Each row has a name. Each question is about the rows just above it.

foze: [164 149 117 122]
zef: [120  87 117 123]
bup: [168  87  88 167]
dif: [100  86 113 144]
rufa: [168  87 113 167]
fufe: [100 145 117 123]
Move every entry of [120  87] by -1 step of 1.
[119  86]
Shift each entry of [145] by -1 times 1:
[144]
After [145 117], its row goes on with
[123]
Go on from [100  86] to the end of its row.
[113 144]
After [ 87 113], its row goes on with
[167]

Dobev: [148 154 135 123]
Kono: [ 90 127 148 143]
fopug: [160 141 142 134]
sapi: [144 141 141 137]
The rest of the row after [160 141 142]:
[134]
After [141 141], its row goes on with
[137]
After [148 154], its row goes on with
[135 123]
Shift each entry of [148 154 135] by +1 times 1:
[149 155 136]
Shift each entry of [144 141 141] by -1 times 1:
[143 140 140]

zifa: [120 140 108  92 139 128 125 108 109 133 143 142 104]
kib: [156 146 112 118 123 149 126 122 104 125 154  92 123]
siv: [ 97 139 112 146 106 129 124 109 147 113 134 127 129]
pez: [111 158 136 155 113 156 153 124 142 123 141 124 123]
vozo: [156 146 112 147 123 149 126 122 110 133 143 142 123]
zabof: [127 131 112 146 106 130 124 147 139 127  92 100 153]
Migak: [139 121 121 136  99 109 113 139 118 159 130 119 144]
Go on from [113 139 118 159 130] to the end of its row.
[119 144]
[124] with +1 step of 1 on every entry:
[125]
[130 124] with +1 step of 1 on every entry:
[131 125]
After [112 147], its row goes on with
[123 149 126 122 110 133 143 142 123]
After [112 146 106 130 124], its row goes on with
[147 139 127  92 100 153]
The rest of the row after [109 133 143 142]:
[104]
Shift each entry of [147 123 149] by +1 times 1:
[148 124 150]

duz: [107 105 111 115 123 147 113 125 106 119 135 128 116 142 144 138 137 114
 129 104 123]
muver: [138 124 135 109 163 119 143 128 132 155 124 108 165 136 124 131 128 143
 140 125 116]
Vogug: [125  98 110 118 129 114  87 100 115 110 138 142 121 123 126 118 158 131
 125 126 125]
Zafov: [122 112 127 109 162 126 112 125 122 141 139 112 131 144 127 122 139 137
 145 140 124]
lonan: [154 152 131 149 129 117 146 142 113 139 112 143 140 141 137 129 137 112
 122 135 152]
Dup: [114 115 123 133 103 143 109 125 124 117 127 133  98 136 142 122 122 106
 126 124 134]
[131] with +1 step of 1 on every entry:
[132]
Move every entry of [113 139] by +1 step of 1.
[114 140]
Move every entry of [124] by +1 step of 1.
[125]
Move every entry of [112] by +1 step of 1.
[113]
After [113 125], its row goes on with
[106 119 135 128 116 142 144 138 137 114 129 104 123]

kosom: [117 138 131 123 113 156]
bitul: [115 142 134 124 113 150]
tidok: [128 131 138 121 128 144]
mol: [128 132 131 118 126 152]
vab: [117 134 143 123 115 144]
tanod: [115 133 138 125 107 144]
vaf: [121 133 140 122 126 145]
pufi: [124 132 142 122 124 142]
Birog: [119 133 130 122 115 160]
nub: [115 138 138 123 113 150]
Gidam: [124 132 142 122 124 153]
[138 138 123] with +1 step of 1 on every entry:
[139 139 124]
Move every entry of [121 133 140 122] by -1 step of 1.
[120 132 139 121]

vitu: [131 128 125 129 131 128 123 130 128 123 129 119 127 126 132 128 127 126
 130 130 124 132 137 125 121 134 133 126 132 124 129 132 126 130 124 131
 130 129 124 127 130 131 134 133 124 128 127 127 125 121 135 123 133 135
 127 140 122 128 132 134]
med: [120 120 141 123 119 123 144 126 131 144 124 157 132 131 120 129 133 137
 113 122 143 112  92 132 144 104 113 135 119 137 127 111 135 116 140 114
 127 129 134 123 119 115 106 119 141 122 133 134 135 144 106 147 111 101
 129  92 146 125 112 110]
tobil: [122 108 143 138 126 126 146 144 141 125 128 134 131 110 140 127 119 134
 107 117 130 136 130 117 115 150 127 130 158 108 121 134 129 141 139 143
 127 135 120 131 115 149 117 126 113 111 127 140 150 116 122 118 120 116
 139 130 128 121 120 129]
Zela: [127 143 121 116 128 125 116 112 116 139 127 134 127 144 114 129 138 124
 141 135 135 116 114 141 147  95 124 130 101 150 135 115 130 110 120 108
 129 121 139 123 137 103 130 128 147 140 128 118 106 147 126 146 126 132
 117 113 136 134 128 122]
toz: [138 138 113 139 126 130 107 126 123 117 133 101 123 130 132 129 126 117
 145 136 116 139 156 125 141 108 141 120 129 124 132 141 119 134 114 135
 130 128 125 128 139 134 149 139 123 137 123 120 115 117 149 116 145 155
 123 161 113 133 145 144]
Lodud: [134 143 112 122 133 128 109 116 118 126 129 116 125 139 120 130 133 122
 146 136 125 126 137 132 133 115 134 125 111 139 132 130 125 120 114 118
 131 125 132 125 141 117 142 132 134 139 127 117 109 131 139 131 139 146
 117 138 120 135 139 134]
Puvi: [136 141 114 125 135 129 107 121 122 121 130 111 124 135 127 129 130 119
 143 136 123 131 142 131 124 128 136 123 119 133 133 133 121 125 113 126
 131 127 130 125 139 125 145 135 130 138 125 118 113 124 143 125 139 150
 121 146 117 134 142 139]
numu: [135 138 118 125 133 129 110 121 123 124 130 114 125 135 126 130 130 122
 141 134 125 129 137 131 127 125 134 124 119 134 132 131 124 124 116 124
 131 127 130 126 138 124 141 133 130 136 127 121 114 126 139 128 138 146
 122 142 119 134 139 136]
Kulo: [121 124 136 123 122 124 137 125 130 140 126 149 130 131 120 130 132 133
 119 124 138 117 104 131 141 109 117 133 120 136 129 116 132 118 138 117
 127 129 133 123 123 117 111 122 138 125 131 131 131 140 112 142 116 108
 128 102 140 126 117 116]
Tuv: [121 116 140 132 124 124 143 135 136 132 127 140 132 120 132 129 126 132
 111 120 133 128 118 124 127 131 122 131 141 119 126 125 131 130 138 133
 126 131 124 127 118 132 116 125 125 120 128 137 140 127 118 128 118 112
 134 117 136 122 118 121]
dade: [123 118 136 133 127 125 140 135 134 130 127 136 131 119 133 127 126 129
 116 122 130 131 125 125 123 136 126 131 141 119 126 129 129 131 134 134
 128 131 123 128 120 135 120 128 124 121 127 135 137 124 123 125 122 117
 133 125 132 123 122 125]
Move every entry of [128 131 123] by -1 step of 1.
[127 130 122]
Move every entry of [119 134 139] by +1 step of 1.
[120 135 140]
Move every entry of [130 119] by -1 step of 1.
[129 118]
Shift each entry of [135] by -1 times 1:
[134]
After [138 126], its row goes on with
[126 146 144 141 125 128 134 131 110 140 127 119 134 107 117 130 136 130
 117 115 150 127 130 158 108 121 134 129 141 139 143 127 135 120 131 115
 149 117 126 113 111 127 140 150 116 122 118 120 116 139 130 128 121 120
 129]
[131] with +1 step of 1 on every entry:
[132]
The rest of the row after [141 109]:
[117 133 120 136 129 116 132 118 138 117 127 129 133 123 123 117 111 122
 138 125 131 131 131 140 112 142 116 108 128 102 140 126 117 116]

voso: [131 132 130 123 118 118 130 161 119 126 131 114 122]
Zole: [126 125 129 131 128 129 127 126 126 127 131 132 130]
nipab: [126 132 130 124 133 132 130 126 125 121 128 124 131]
Go on from [127 131] to the end of its row.
[132 130]
The rest of the row after [132 130 124]:
[133 132 130 126 125 121 128 124 131]
Go on from [132 130 126] to the end of its row.
[125 121 128 124 131]

rese: [133 138 135 129 139 134 105 140 110 111 123 119 146 128 118 136 111 144
 111 126 118 133 155 148 136 141 139 138 124 119 120 127 124 126 120 126
 134  92 139 127 123 120 130 162 117 130 126]
Gibop: [133 135 136 128 145 133 102 142 115 112 124 123 152 135 122 145 117 142
 109 125 124 131 155 148 139 139 140 138 124 126 124 126 124 132 123 123
 132  96 142 127 121 120 127 162 117 121 126]
Rupi: [122 139 143 136 142 136  98 146 117 118 127 124 147 137 121 145 120 139
 111 118 128 133 157 142 136 143 139 129 110 120 124 128 121 130 133 124
 127  93 135 127 126 117 126 156 116 123 121]
porek: [133 138 135 129 139 134 105 140 110 111 123 119 146 128 118 136 111 144
 111 126 124 133 155 148 136 141 146 137 117 118 127 131 109 122 137 133
 126  91 139 127 123 120 130 160 110 127 120]
fas: [122 139 142 127 145 123  99 146 117 121 127 130 155 133 120 134 112 145
 120 120 123 132 151 139 146 141 146 137 117 118 127 131 109 122 137 133
 126  95 137 120 127 120 130 160 110 127 122]
[127 131] with +1 step of 1 on every entry:
[128 132]
[140] with +1 step of 1 on every entry:
[141]
[142] with -1 step of 1 on every entry:
[141]
The rest of the row after [125 124]:
[131 155 148 139 139 140 138 124 126 124 126 124 132 123 123 132  96 142
 127 121 120 127 162 117 121 126]
The rest of the row after [ 98 146 117]:
[118 127 124 147 137 121 145 120 139 111 118 128 133 157 142 136 143 139
 129 110 120 124 128 121 130 133 124 127  93 135 127 126 117 126 156 116
 123 121]
After [ 92 139 127 123], its row goes on with
[120 130 162 117 130 126]

